In the data rows, the value 128 means zero.
Here are some points, each followed by its number:
c(174, 151, 47, 197, 82, 136, 203, 63, 84, 43, 116, 112) 0
c(138, 106, 153, 117, 128, 103, 118, 130, 116, 139, 126, 123) 1
c(115, 128, 107, 57, 139, 164, 172, 134, 175, 142, 105, 111) 2
c(113, 130, 116, 59, 138, 172, 167, 140, 178, 143, 117, 129) 3
c(198, 56, 148, 99, 75, 215, 123, 188, 145, 71, 0, 45) 4
c(133, 116, 145, 125, 131, 102, 116, 125, 114, 138, 124, 118) 5
c(121, 140, 128, 145, 138, 102, 110, 118, 111, 135, 124, 115) 6
c(133, 93, 148, 98, 126, 153, 126, 150, 185, 144, 186, 166) 7
c(107, 167, 92, 166, 148, 89, 110, 99, 103, 130, 104, 81) 8
c(113, 132, 126, 60, 138, 179, 162, 146, 180, 145, 129, 146) 9
c(121, 139, 161, 142, 134, 122, 98, 136, 120, 141, 157, 166) 10
c(106, 168, 109, 166, 146, 101, 102, 109, 108, 133, 123, 110) 11
c(125, 131, 145, 137, 134, 108, 108, 127, 115, 138, 135, 133) 12
c(129, 124, 164, 131, 131, 118, 104, 137, 120, 141, 151, 158) 13
c(106, 168, 124, 166, 145, 111, 96, 118, 112, 135, 140, 135) 14
c(108, 164, 121, 163, 144, 107, 100, 116, 111, 135, 133, 126) 15
New points follow, each followed by the number of its nearest point above by angle.
c(125, 132, 134, 138, 136, 102, 112, 121, 112, 136, 124, 117) 6
c(109, 79, 121, 132, 126, 177, 114, 207, 166, 132, 186, 204) 7
c(138, 82, 156, 103, 82, 159, 114, 171, 191, 156, 203, 188) 7
c(98, 53, 142, 114, 155, 130, 144, 153, 116, 126, 111, 135) 1
c(129, 124, 140, 132, 133, 102, 114, 123, 113, 137, 125, 118) 5
c(121, 139, 144, 143, 136, 111, 104, 127, 115, 138, 139, 139) 12
c(231, 78, 151, 80, 19, 191, 139, 201, 132, 84, 16, 0) 4
c(147, 88, 171, 103, 122, 107, 121, 139, 120, 141, 133, 135) 1
c(195, 109, 54, 164, 72, 122, 223, 64, 83, 43, 93, 82) 0
c(136, 111, 167, 121, 128, 114, 110, 138, 120, 141, 144, 150) 13
c(114, 153, 157, 153, 138, 126, 92, 136, 120, 140, 164, 175) 10
c(127, 128, 149, 135, 133, 110, 108, 129, 116, 138, 137, 136) 12
c(106, 168, 154, 165, 142, 130, 85, 135, 120, 140, 170, 183) 10
c(139, 82, 153, 89, 123, 151, 130, 152, 186, 145, 184, 163) 7
